Here is a table of points, one per row:
[-50 -1 38 -20 5 40 77 27 67 -19 -35 33 -23 24 -2 -26 9 31 -16 -35 -68 -7 -26 -6 -2 -5 2 31 -15 8 -45 32 -31 44 -48 -24 11 8 -48 0 -4 36 28 -71 38 -18 5 0]
[9 -37 -1 13 17 -47 36 -7 54 21 15 -16 -15 53 29 28 -22 13 -17 28 36 26 -44 59 30 -4 -43 -17 2 31 0 76 0 30 4 7 -24 3 -29 73 -24 -26 5 19 -62 10 35 10]
[14 14 -11 39 29 17 -10 -35 -13 17 -16 21 51 62 44 34 17 54 -5 3 -51 -31 11 -19 48 -35 -41 39 -82 -2 16 -16 14 41 3 -3 -14 -49 8 -13 -12 1 -58 41 30 9 3 24]
[11 -2 -23 -20 -41 -20 64 -74 -57 2 14 20 23 -12 -61 12 29 -1 77 15 -17 -8 -19 -3 -1 7 -64 -35 -34 3 -5 9 -45 -75 5 -2 -21 -20 13 -9 -4 38 47 14 13 23 -31 -28]
[40 -45 0 -21 -41 -13 -3 25 34 -27 -14 -18 -21 -8 23 -1 -8 -35 -57 -83 -49 -46 75 -14 2 43 -9 -28 -6 -7 31 2 -47 -18 -2 -3 46 -25 -39 -51 -36 -40 -46 28 -21 42 -34 28]
[84 60 38 -23 -15 18 -2 -3 -21 45 -45 11 -4 8 -34 2 -3 8 -17 32 14 4 1 8 -15 84 60 16 -60 -17 16 1 26 1 0 -65 51 34 -41 25 23 -44 -4 -35 27 -7 -3 -15]
[-13 6 21 58 -5 48 15 5 -3 15 -10 6 -24 -85 -29 1 -23 16 -25 6 -25 -52 -23 12 52 -27 16 3 68 -25 6 49 12 -60 53 -47 -25 -1 -4 38 28 19 -7 -23 42 44 32 8]
[-14 -29 -13 39 -8 -28 -2 11 -66 -79 -5 34 -74 -17 1 25 19 -37 19 18 -15 67 -15 -13 25 26 -8 67 -19 -16 -10 10 1 4 14 -23 -43 -32 -7 0 10 -24 -21 -8 18 -17 -29 -58]
[62 -50 16 19 -16 -57 32 -17 -20 -48 7 9 -24 22 -28 7 8 24 -30 7 61 -20 16 20 23 -24 73 -24 16 2 36 -35 -37 -15 -11 -1 42 46 61 18 -12 3 23 8 32 -60 2 65]
[47 -29 -51 -32 3 4 -12 -8 -10 -14 33 -58 8 12 -31 -37 -34 39 -17 -17 -9 -68 -42 -43 -57 46 -22 32 23 19 2 -15 57 8 -6 19 10 -4 41 57 2 -12 -38 -16 8 -3 -63 4]
[52 19 -25 -23 32 18 -2 -13 52 3 -4 5 -3 42 45 8 32 4 -30 -1 62 2 45 2 -9 3 -26 88 18 92 -19 -1 30 -19 21 -4 -5 -50 26 -72 37 -7 57 -5 24 24 8 -37]
[-24 -31 19 -26 37 -5 -52 9 48 54 -10 22 6 -4 40 31 -4 -33 38 -15 -16 -6 44 -18 -14 -30 3 25 -35 25 -21 -29 -54 -54 1 34 -7 -54 -20 87 39 -44 38 29 32 -7 -16 -5]
[25 40 7 -25 -6 -11 -20 28 7 -30 22 -16 2 50 52 24 -43 -29 33 32 13 -29 -41 26 18 -2 -54 0 13 -37 -72 -25 -27 -19 -35 9 -52 70 -36 -29 8 33 -8 -37 11 -5 23 64]
[-20 5 8 39 -17 -8 -40 62 -38 -44 24 18 60 5 -36 16 2 45 14 -7 23 -4 28 48 -4 -58 -26 46 -2 -27 5 87 6 3 5 -21 60 -7 -27 -7 8 6 34 -11 -15 -15 -14 -41]
[-56 98 -13 17 -77 11 24 -17 -5 -47 67 -23 -10 39 -1 -23 8 -9 30 -7 -2 33 -2 -16 -23 -42 22 6 33 29 1 32 -15 9 -14 -10 -37 -19 -33 1 16 4 -34 40 8 9 -1 -2]
[-18 27 4 7 -24 -18 39 -6 4 8 -44 -30 -2 -23 63 -8 8 59 8 9 -31 43 -3 7 10 20 0 0 73 -49 6 37 28 -39 15 29 -16 54 20 -13 -5 -41 4 9 -31 -63 -54 12]
[-38 15 -2 -50 62 -35 25 -40 -17 3 -7 -39 -48 9 -36 8 -5 8 -40 50 30 -28 24 26 8 2 20 30 20 -78 21 -42 42 -17 -10 35 10 -26 -56 -32 0 37 42 51 -32 48 -39 20]
[17 -29 102 11 -6 3 4 -60 29 25 32 -19 1 12 -44 7 31 -31 26 -13 25 1 -19 -98 -1 -14 7 42 -2 -47 17 -3 25 -12 -1 8 -10 -11 6 -14 -26 21 30 44 -82 19 3 27]
[26 -6 2 10 -18 17 -13 -20 44 -25 -74 10 29 -21 -21 -14 31 -30 -2 8 -22 -2 52 25 64 -28 10 -28 -8 -9 -32 -13 66 16 -57 38 -43 -16 -6 47 1 24 22 -32 -54 -32 28 -25]
[-19 -28 8 -65 45 15 13 0 -39 43 20 56 70 -4 53 33 -58 -30 -12 -34 43 19 38 -67 38 8 -19 -1 24 18 47 14 1 5 -72 9 -8 -31 -1 -22 17 -18 2 -15 28 -11 22 4]
[-23 -15 -35 5 -17 -39 -22 -5 4 -31 2 -2 2 -32 12 17 59 -5 1 2 15 22 -57 23 -28 3 8 -29 11 26 40 -29 13 -63 -22 -20 18 -23 5 4 -127 -48 38 -51 -23 -12 68 45]
[-23 -46 44 10 -6 13 -8 49 24 34 1 17 -27 5 5 -87 -31 -33 68 65 1 -6 37 33 25 -8 -52 10 -14 47 36 -45 39 57 7 -23 26 -31 11 -15 -23 -7 4 -3 50 16 -8 54]
[-15 -5 32 -2 -21 -5 17 -55 5 -7 16 -36 40 10 21 -7 -25 25 -41 -15 32 60 -19 37 -7 27 21 0 -41 -72 -44 -11 -36 -33 -40 37 4 -21 93 10 -33 15 17 6 2 63 -2 -1]
[47 3 -38 30 -9 -6 -29 12 -8 18 -14 12 10 -68 -38 -74 -33 36 9 53 -20 50 -11 1 -5 9 35 31 -7 16 8 9 -52 32 -15 3 -35 -7 -24 -41 81 34 -24 -5 -32 19 53 43]
[11 15 -50 -43 6 16 -24 3 -57 31 -39 -16 -17 42 25 -55 -50 -65 37 -81 18 25 7 23 2 -56 -10 24 13 46 8 -34 28 3 25 -26 38 23 51 36 -23 33 -14 61 -4 -33 31 36]
[-31 -31 29 -44 -50 30 -9 14 19 0 -21 -96 17 -9 31 55 10 20 6 11 -37 -9 -49 -10 35 -8 33 -11 -15 17 35 -31 -56 -4 -17 -27 33 20 -13 -22 38 -14 -57 -16 4 -14 10 -71]
[18 25 -36 -3 18 -38 3 22 65 -23 13 -14 15 -68 -16 6 25 -67 -15 -5 -1 45 -27 -5 30 -59 -13 -24 -28 -41 4 51 0 56 46 4 -21 14 8 11 27 0 9 -37 17 8 -36 17]
[-35 9 -9 -14 21 -22 -61 -46 33 -36 -38 58 -27 15 -22 47 -60 28 23 13 -29 14 5 -66 -20 -14 -5 -56 13 11 -43 27 0 29 71 8 35 42 -10 -25 6 8 3 -10 2 16 30 -3]
[15 26 -1 49 7 -19 -50 13 -50 52 2 -30 -34 32 -50 19 -2 36 21 -75 14 5 31 13 -39 32 17 -42 25 -12 51 0 -7 47 10 15 -34 -40 2 -26 4 43 -24 -36 27 -30 -15 -31]
[-6 -29 4 2 38 29 -47 21 -61 -8 -15 -31 26 -17 -41 -25 52 28 -47 3 6 4 -26 0 -28 14 -1 -57 19 24 -79 4 16 -9 -7 -9 -5 -3 -60 -33 1 -3 -24 72 51 -14 -41 -2]
[-23 -25 17 22 -56 -65 -17 3 4 24 -7 19 0 -19 50 -23 8 -1 -63 -30 -29 -37 -20 -15 -56 15 8 -21 -25 46 44 -30 24 4 -16 -2 -16 64 15 -4 18 5 36 13 18 52 -25 -49]
[-8 15 -36 19 27 -5 14 31 9 34 52 35 5 27 19 -14 -1 22 51 -39 15 3 -43 -27 37 49 58 -15 19 8 -43 -33 -7 -9 8 42 61 52 -49 -9 3 26 -44 -27 -22 36 -33 -29]
[-41 16 -33 7 7 68 -22 6 -31 -7 22 -1 18 27 -26 52 38 -33 -32 39 -16 32 42 2 41 24 -25 -18 40 35 1 -6 -54 43 -3 7 -10 43 34 35 -11 -4 52 1 -66 17 -3 16]
[-13 1 -16 11 39 98 20 -2 21 -55 -9 37 32 -6 22 -29 -19 -19 45 22 24 -16 -20 31 -44 16 22 -36 -27 -46 42 22 -35 -5 56 26 -41 9 -13 -16 -26 14 -8 9 7 -17 18 -59]
[13 14 -45 -4 33 0 -4 9 4 36 41 27 -23 23 17 -37 33 -33 -7 23 -30 8 19 1 -38 -36 -50 -14 60 -45 -20 -41 5 24 -28 -36 25 20 54 13 4 -81 -23 28 12 -38 87 -63]
[-19 8 44 -5 36 -16 52 1 -32 -23 10 -24 5 -57 14 11 40 11 16 -37 -7 -47 39 21 -79 32 32 -19 -36 26 -15 -15 32 32 28 9 10 -9 28 16 46 -21 -32 -36 -2 3 27 16]
[-3 24 5 13 -29 13 15 57 2 54 15 17 -45 -68 -51 15 -34 -18 -47 55 43 -47 -8 3 -17 -6 22 -13 -35 -3 -28 -8 39 -37 29 10 -15 -22 37 -20 -45 30 -26 -2 -55 -65 -41 29]
There is one direction along which these points spread out most. Take the direction at right angles to it along which they spread out most. Go by this last direction. How far along it is each point below, from 0 to 99? The average is 50, and the first point in the table lies past the average. One standard deviation of the points above along it is 16.
[11 -2 -23 -20 -41 -20 64 -74 -57 2 14 20 23 -12 -61 12 29 -1 77 15 -17 -8 -19 -3 -1 7 -64 -35 -34 3 -5 9 -45 -75 5 -2 -21 -20 13 -9 -4 38 47 14 13 23 -31 -28] -> 51
[-6 -29 4 2 38 29 -47 21 -61 -8 -15 -31 26 -17 -41 -25 52 28 -47 3 6 4 -26 0 -28 14 -1 -57 19 24 -79 4 16 -9 -7 -9 -5 -3 -60 -33 1 -3 -24 72 51 -14 -41 -2] -> 41
[-23 -46 44 10 -6 13 -8 49 24 34 1 17 -27 5 5 -87 -31 -33 68 65 1 -6 37 33 25 -8 -52 10 -14 47 36 -45 39 57 7 -23 26 -31 11 -15 -23 -7 4 -3 50 16 -8 54] -> 51
[-23 -25 17 22 -56 -65 -17 3 4 24 -7 19 0 -19 50 -23 8 -1 -63 -30 -29 -37 -20 -15 -56 15 8 -21 -25 46 44 -30 24 4 -16 -2 -16 64 15 -4 18 5 36 13 18 52 -25 -49] -> 30
[14 14 -11 39 29 17 -10 -35 -13 17 -16 21 51 62 44 34 17 54 -5 3 -51 -31 11 -19 48 -35 -41 39 -82 -2 16 -16 14 41 3 -3 -14 -49 8 -13 -12 1 -58 41 30 9 3 24] -> 57
[-14 -29 -13 39 -8 -28 -2 11 -66 -79 -5 34 -74 -17 1 25 19 -37 19 18 -15 67 -15 -13 25 26 -8 67 -19 -16 -10 10 1 4 14 -23 -43 -32 -7 0 10 -24 -21 -8 18 -17 -29 -58] -> 66
[-38 15 -2 -50 62 -35 25 -40 -17 3 -7 -39 -48 9 -36 8 -5 8 -40 50 30 -28 24 26 8 2 20 30 20 -78 21 -42 42 -17 -10 35 10 -26 -56 -32 0 37 42 51 -32 48 -39 20] -> 30
[-23 -15 -35 5 -17 -39 -22 -5 4 -31 2 -2 2 -32 12 17 59 -5 1 2 15 22 -57 23 -28 3 8 -29 11 26 40 -29 13 -63 -22 -20 18 -23 5 4 -127 -48 38 -51 -23 -12 68 45] -> 38
[47 -29 -51 -32 3 4 -12 -8 -10 -14 33 -58 8 12 -31 -37 -34 39 -17 -17 -9 -68 -42 -43 -57 46 -22 32 23 19 2 -15 57 8 -6 19 10 -4 41 57 2 -12 -38 -16 8 -3 -63 4] -> 18
[-13 6 21 58 -5 48 15 5 -3 15 -10 6 -24 -85 -29 1 -23 16 -25 6 -25 -52 -23 12 52 -27 16 3 68 -25 6 49 12 -60 53 -47 -25 -1 -4 38 28 19 -7 -23 42 44 32 8] -> 62
[52 19 -25 -23 32 18 -2 -13 52 3 -4 5 -3 42 45 8 32 4 -30 -1 62 2 45 2 -9 3 -26 88 18 92 -19 -1 30 -19 21 -4 -5 -50 26 -72 37 -7 57 -5 24 24 8 -37] -> 49
[25 40 7 -25 -6 -11 -20 28 7 -30 22 -16 2 50 52 24 -43 -29 33 32 13 -29 -41 26 18 -2 -54 0 13 -37 -72 -25 -27 -19 -35 9 -52 70 -36 -29 8 33 -8 -37 11 -5 23 64] -> 69
